In the data rows, 128 means zero.
Some points, each followed by its number:
tensor([115, 146, 112, 149, 121, 145, 165, 192, 141,  72, 118,  94, 123, 109, 125, 146, 103, 121,
        143, 177, 129, 104, 196, 101, 125, 158,  35,  77,  90, 157,  92, 255, 103,  92,  83,  86,
        143, 108, 172, 123, 148,  94, 255,  14, 112]) 0
tensor([141,  95, 241, 126, 142, 141, 116, 105,  98,  91, 188, 145, 117, 115, 172, 168, 134, 131,
        117, 141, 130, 134, 184, 151, 138, 121, 145, 117, 211, 130, 151, 103, 144, 114, 150, 101,
        126, 132, 102, 128, 162, 109, 135,  77, 104]) 1
tensor([110, 204, 104, 119, 154, 117, 200, 155, 151, 140, 128, 131, 170, 110,  94, 183, 111, 146,
        154, 100,  72, 122, 237,  74, 114, 166,  80, 184,  92, 106, 107, 172, 102, 140, 135, 109,
        139, 111, 139, 185, 110, 109, 134,  82, 147]) 2
tensor([ 90, 233,  86, 102, 134, 115, 212, 172, 159, 118, 123, 133, 197, 120,  82, 183, 104, 147,
        123, 114,  93, 113, 239,  79, 116, 160,  46, 159,  76, 120,  88, 206,  93, 116,  98,  98,
        134,  97, 154, 163, 127,  95, 163,  81, 126]) 3
tensor([110, 142, 146, 176, 151, 143, 159, 152, 165,  84, 103,  95, 111, 124,  92, 119, 106, 152,
        163, 207, 123, 115, 169, 113, 139, 134,  79,  96,  82, 143, 108, 255, 107, 135,  47,  79,
        137, 121, 147, 134, 129,  94, 255,  30, 145]) 4
tensor([ 98, 179, 124, 131, 148, 115, 143, 138, 156,  89, 110, 188, 162, 119,  83, 117, 103,  99,
        119, 104, 139, 127, 141, 214,  93, 119, 171, 145,  98,  96, 119, 122, 124, 152,  83, 119,
        136,  89, 122,  96, 110, 165, 115, 230, 137]) 5
tensor([ 87, 151,  62, 153,  99,  97, 104, 140, 116, 125, 221, 113,  89, 180,  85, 105, 115,  88,
        123, 129, 255, 129,  75, 120,  89, 116,  88, 210,  71, 193, 159,  67, 126, 113,  70, 135,
        160, 125, 164,  94,  99, 118,  82, 157, 161]) 6
tensor([155,  84, 202, 152, 153, 131, 146, 132, 116,  96, 169, 164, 117, 113, 214, 150, 146, 151,
        118, 130, 135, 131, 150, 175, 163, 134, 140, 139, 173, 136, 139, 125, 145, 103, 122, 128,
        131, 131, 104, 160, 158, 121, 152,  78, 103]) 7
tensor([144, 143, 130, 126, 135, 146, 140, 150, 182, 151, 113, 129, 188, 150,  77, 127, 103, 112,
        150,  94, 121, 138, 112, 117, 165, 144, 152,  84,  98, 151, 130, 159, 140, 140, 200, 159,
        151, 116, 143, 116, 128, 152, 111,  64, 205]) 8
tensor([107, 218, 115, 103, 138, 119, 178, 146, 128, 146, 146, 138, 173, 121,  93, 168, 110, 123,
        151, 111,  80, 132, 241,  76, 121, 177,  90, 188,  97, 117, 113, 162, 107, 138, 147, 107,
        137,  99, 147, 165, 119,  95, 122,  99, 138]) 9
tensor([ 76, 117,  51, 147,  91,  89,  98, 141, 146, 101, 151, 121,  90, 159,  77, 101, 127,  96,
        102, 127,  91, 126,  75,  95,  70, 102,  63, 203,  74, 103,  92,  65,  99, 112,  10, 100,
        130,  92, 133,  99,  92, 255,  82, 249, 153]) 10
tensor([109, 193, 143, 151, 133, 143, 153, 124, 154, 109, 107,  95, 102, 111,  89, 128, 109, 184,
        181, 184, 162, 120, 172, 114, 111, 129, 106,  99,  89, 165, 124, 220,  90, 176,  80,  94,
        124, 116, 135, 105, 116,  89, 255,  79, 142]) 11
tensor([147, 121,  85, 101, 150, 129, 113,  96,  89, 118, 107, 123, 111, 113, 171, 139, 117, 181,
        187, 142, 157, 155, 115, 109, 190, 170,  89, 105, 211, 192, 170, 116, 131, 114, 222, 172,
        178, 163, 103, 117, 132,  81, 104,  66, 122]) 12
tensor([ 71, 255,  48, 108,  98,  89, 105, 137, 156,  78,  73, 141, 102, 145,  61,  92, 119,  96,
         95, 115,  78, 109,  85, 191,  50, 102,  56,  73,  45,  79,  93,  59,  90,  94,  20,  98,
        107, 100, 173,  84,  95, 255,  66, 212, 122]) 13
tensor([178,  88,  95, 147, 151, 134, 104, 106, 111, 147, 130, 144,  86, 156, 178, 119, 108, 165,
        115, 124, 165, 126,  97, 181, 169, 122, 223,  94, 112, 108, 175,  97, 174, 130,  75, 110,
         99, 121,  98, 109, 158,  96, 108, 170, 139]) 14
tensor([ 94, 233,  86, 117, 138, 116, 206, 165, 167, 132, 126, 120, 176, 108,  93, 175, 122, 147,
        133, 103,  86, 123, 246,  89, 109, 168,  60, 179,  84, 119, 103, 189, 110, 121, 117, 103,
        131, 109, 131, 165, 114,  95, 147,  95, 126]) 15
tensor([129, 138,  90, 112, 151, 129, 106, 109,  75, 123, 108, 150, 116, 109, 173, 144, 102, 175,
        198, 148, 152, 156, 120, 132, 192, 172, 110, 104, 185, 188, 161, 118, 126, 107, 197, 161,
        179, 163,  93, 132, 116,  97,  99,  88, 122]) 16
tensor([114,  73,  75, 129, 129, 139, 117, 111, 136, 121, 148, 118,  91, 126, 255, 136, 100, 140,
         92, 107, 169, 129, 117, 173, 146, 138,  75,  64, 115, 106, 133, 126, 171, 103, 202, 137,
        137, 143, 121, 133, 200, 133, 162, 101, 101]) 17
Which five points above are nearest to each new point, looking only along the 6 directions in which the numbered points spread most? Their numbers follow each, nearest first.
tensor([122, 179, 121, 122, 135, 154, 139, 129, 176, 141, 112, 139, 203, 137,  77, 150, 103, 132,
        163,  95, 132, 126, 103, 103, 150, 124, 111, 117, 135, 147, 119, 132, 120, 169, 208, 156,
        171, 120, 134, 126, 123, 133,  99,  93, 171]) 8 16 9 2 12
tensor([162,  93, 151, 121, 116, 178,  94,  97,  76, 144, 103, 109, 116, 150, 105, 140, 123, 144,
        118, 119, 130, 127, 118, 127, 167, 111, 174, 108, 182, 130, 143, 113, 153, 153, 132,  93,
         92, 113,  90, 109, 137, 100,  90, 250, 117]) 14 5 7 1 8
tensor([ 87, 153,  46, 168,  99, 108, 103, 121, 218, 154, 139,  87,  84, 177,  74,  98, 220, 112,
         89, 182,  83, 111,  69, 103,  64,  91, 109, 252,  52,  94, 117,  41,  84, 142,   7, 146,
        102, 107, 197, 122,  99, 231,  66, 105, 192]) 10 6 13 5 14
tensor([ 81, 255,  50, 131,  85,  97, 120, 139, 131,  78,  92, 129, 104, 111,  62,  88, 118,  86,
        109, 141,  92, 121,  77, 218,  51,  88,  54,  74,  57,  83,  92,  56,  81, 104,   8,  99,
        114,  96, 181,  86,  79, 255,  77, 193, 117]) 13 10 5 6 8
tensor([111,  74, 124, 108, 126, 101, 131, 112,  77, 172, 133, 140, 170,  96, 166, 131, 142, 112,
         91,  92,  80, 150, 130, 100, 129, 111,  72, 180, 179,  93, 114, 112, 131, 120, 255, 184,
        129, 187, 116, 146,  94, 105, 119, 117,  98]) 16 12 17 1 7
tensor([158, 112,  69, 127, 108, 128, 104, 148, 188, 117, 225,  85, 103, 115, 111, 127,  99, 112,
        100, 124, 232, 140,  84, 117, 130, 115,  96, 110,  65, 196, 123, 148, 174,  93, 100, 135,
        120,  92, 115, 113, 145,  96, 128, 191, 217]) 6 14 8 5 16
tensor([143, 125,  75, 153, 100, 147,  87, 185, 129, 100, 179,  95,  99, 115, 123, 122, 116, 112,
         96, 124, 247, 130,  87, 117, 131, 119,  61, 110,  73, 238, 136, 164, 180, 105, 120, 100,
        120, 103, 139,  96, 159,  90, 149, 160, 193]) 6 11 14 16 8
tensor([114,  65, 125, 107, 123, 112, 121, 115, 105, 226, 139, 124, 147, 111, 156, 120, 175, 127,
         96, 106,  63, 153, 115, 102, 118, 129,  63, 221, 224,  89, 128,  93, 141, 115, 203, 178,
        151, 174, 131, 192, 112, 119, 118,  86,  90]) 16 1 7 17 12
tensor([ 86, 135,  44, 154, 101, 126,  86, 108, 143, 183, 140,  94,  89, 153,  69,  99, 171, 110,
        143, 181, 148, 119,  70, 107,  65,  99, 154, 160,  70, 135, 168,  60,  95, 152,  50, 198,
        120, 255, 186, 101, 105,  84,  68,   8, 159]) 6 8 14 16 5
tensor([121,  84, 119,  94, 120,  84, 124, 129,  66, 166, 140, 149, 155, 110, 151, 123, 181,  97,
         78, 105,  75, 133, 100,  81,  96, 126, 136, 204, 214,  95, 120,  94, 142, 112, 255, 229,
        110, 125, 107, 184, 112, 103,  95,  93,  98]) 16 1 12 7 17
tensor([173,  98, 136, 134, 128, 145, 103, 113, 101, 136, 110, 152, 109, 150, 130, 128, 118, 123,
        129, 132, 148, 131, 104, 195, 154, 111, 204,  66, 129, 107, 169,  87, 144, 140, 107, 101,
         96, 104, 101, 112, 172, 109,  91, 245, 124]) 14 5 7 1 8
tensor([102, 102, 121, 119, 130, 168, 134, 109, 121, 118, 105, 129, 116, 112, 198, 134, 130, 118,
         86, 106, 148, 132, 128, 144, 113, 145,  65, 127, 202, 105, 116, 111, 149, 135, 243, 153,
        152, 143, 134, 164, 195, 139, 161, 103,  88]) 17 7 16 1 12
tensor([149,  96,  69, 103, 140,  98,  94, 132,  79, 114, 120, 130, 104, 113, 148, 105, 157,  97,
         91, 110,  95, 124,  90, 112,  98, 131, 255, 102, 132, 123, 146,  76, 118, 102, 112, 173,
        103, 123,  82, 125, 104,  80,  71,  46, 118]) 14 16 8 7 1
tensor([137, 184, 186, 122, 120, 135, 120, 118, 106,  89,  95, 106, 125,  96, 104, 136,  94, 137,
        179, 152, 205, 115, 173, 125, 138, 123, 104,  96,  86, 206, 128, 197, 104, 130, 119,  89,
        120, 113, 100,  96, 137,  73, 200, 162, 120]) 11 4 8 0 7
tensor([147,  95, 255, 136, 142, 130, 116, 111, 181, 130, 117, 143, 144, 148, 104, 119, 121, 124,
        155, 128, 136, 113, 141, 167, 142, 127, 163,  89,  98, 123, 129, 136, 125, 153, 114, 105,
        112,  88, 133, 122, 116, 116, 132, 141, 137]) 14 5 8 7 1
tensor([ 82, 162,  61, 111,  89,  79, 106, 142, 126,  77,  64, 124, 100, 124,  65,  86, 102,  87,
        113, 104,  70, 114,  81, 137,  50,  98,  53,  50,  48,  76,  83,  45,  79, 105,   5,  90,
         98,  97, 102,  94,  82, 255,  61, 165,  83]) 13 10 5 6 14
tensor([142, 106, 144, 120, 121,  99,  90, 107, 135, 122, 137, 126, 130, 117, 116, 149, 116, 108,
        162, 130, 201, 116, 120, 148, 154, 121,  66, 127,  92, 130, 121, 129, 110, 131, 130, 103,
        132, 112, 100, 106, 151, 103, 100, 255, 133]) 14 5 8 6 7
tensor([139,  79, 104, 130, 145, 147,  98, 110, 100, 132, 139, 151,  90, 115, 248, 129,  95, 163,
        124, 127, 175, 145, 141, 198, 158, 142, 112,  58, 122, 112, 161, 110, 135, 120, 179, 117,
        136, 144,  91, 105, 183, 120, 145, 144, 100]) 17 7 1 14 16
tensor([133,  85,  90, 112, 138,  92, 106, 128,  66,  98, 127, 151, 114, 122, 151, 106, 146,  93,
         90, 103,  93, 124,  96, 112, 100, 140, 255, 108, 156, 118, 153,  67, 132, 109, 138, 157,
        103, 110,  80, 139,  92,  81,  71,  47, 121]) 14 1 7 16 8
tensor([130,  97, 109, 110, 125,  92, 125, 127,  73, 143, 144, 163, 157, 100, 159, 120, 175,  96,
         79,  88,  61, 142, 112, 102,  93, 149, 203, 156, 219, 109, 123,  77, 133, 109, 244, 234,
        121, 121, 102, 194,  95, 106,  87,  73, 110]) 16 1 7 12 17
tensor([162,  98, 131, 140, 126, 152, 101, 116,  86, 139, 105, 140, 108, 165, 114, 134, 112, 145,
        130, 137, 121, 116, 106, 168, 149, 112, 231,  83, 135, 107, 160,  80, 148, 152, 103,  97,
        104, 121,  86, 114, 153, 114,  87, 235, 135]) 14 5 8 7 1
tensor([172,  96, 232, 135, 142, 125, 123, 110, 190, 171, 132, 145, 122, 159, 101, 126, 139, 126,
        158, 144, 128, 126, 121, 143, 178, 133, 138, 132, 104, 124, 121, 105, 138, 140, 110,  89,
        114, 100, 116, 122, 108,  98, 123, 152, 141]) 14 5 7 8 1
tensor([168,  91, 101, 123, 123, 106, 109, 119, 161, 133, 111, 120, 141, 126, 125, 145, 110, 151,
        135, 130, 144, 125,  94, 127, 178, 120, 116, 178, 101, 124, 112, 126, 126, 159,  76, 108,
        124, 124, 101, 119, 112,  93, 113, 255, 143]) 5 14 8 6 7
tensor([107,  74, 116, 115, 143, 105, 139, 115, 112, 184, 145, 155, 166, 121, 184, 112, 136, 123,
         98, 100,  99, 164, 139, 115, 157, 113,  46, 162, 175, 113, 137, 138, 138, 113, 226, 143,
        191, 166, 147, 143, 103, 128, 140, 123,  95]) 16 17 12 7 1
tensor([160,  99, 139, 131, 126,  99, 116, 123, 183, 173, 139, 156, 131, 162,  98, 112, 139, 167,
        158, 138, 133, 116,  89, 121, 173, 125, 115, 182,  86, 143, 124, 112, 128, 146,  72, 115,
        113, 130, 121, 120, 104, 104, 109, 202, 152]) 5 14 8 6 7
tensor([117,  87, 128,  93, 129,  92, 106, 112,  68, 181, 159, 146, 147,  98, 160, 125, 158, 115,
         79,  96,  79, 155, 104,  95, 107, 121,  74, 214, 224, 103, 132,  81, 140, 109, 255, 180,
        118, 166, 129, 172, 102, 103, 103, 109,  94]) 16 12 1 7 17
tensor([109,  78, 105, 113, 140, 101, 128, 125,  81, 190, 128, 133, 145,  96, 128, 109, 210, 122,
         77, 104,  72, 128, 109,  92,  88, 114,  99, 225, 196,  88, 118,  83, 119, 109, 232, 242,
        113, 147, 134, 219, 104, 109,  95,  82,  93]) 16 1 12 7 17
tensor([142, 102, 255, 121, 129, 134, 103, 110, 169, 143, 114, 157, 154, 127, 108, 129, 120, 115,
        180, 131, 163, 112, 149, 142, 146, 124, 103,  85, 113, 124, 114, 140, 108, 135, 121,  81,
        124, 104, 132, 125, 132, 108,  98, 182, 126]) 14 5 8 7 1
tensor([103,  89,  78, 162, 141, 148, 120, 149, 157, 126, 154, 116,  95, 119, 233, 129, 130, 144,
        101, 107, 147, 129,  89, 158, 122, 147,  73, 111, 118, 110, 121, 126, 196, 116, 231, 162,
        149, 183, 143, 136, 171, 124, 174,  92,  87]) 17 16 7 12 1
tensor([163, 101, 162, 116, 122, 156, 109, 100,  89, 131, 100, 119, 120, 146,  93, 129, 123, 148,
        126, 130, 122, 119, 100, 129, 167, 103, 203, 109, 174, 126, 136, 112, 136, 163, 111, 107,
         92, 114,  83, 116, 150,  97,  88, 255, 119]) 14 5 8 7 1
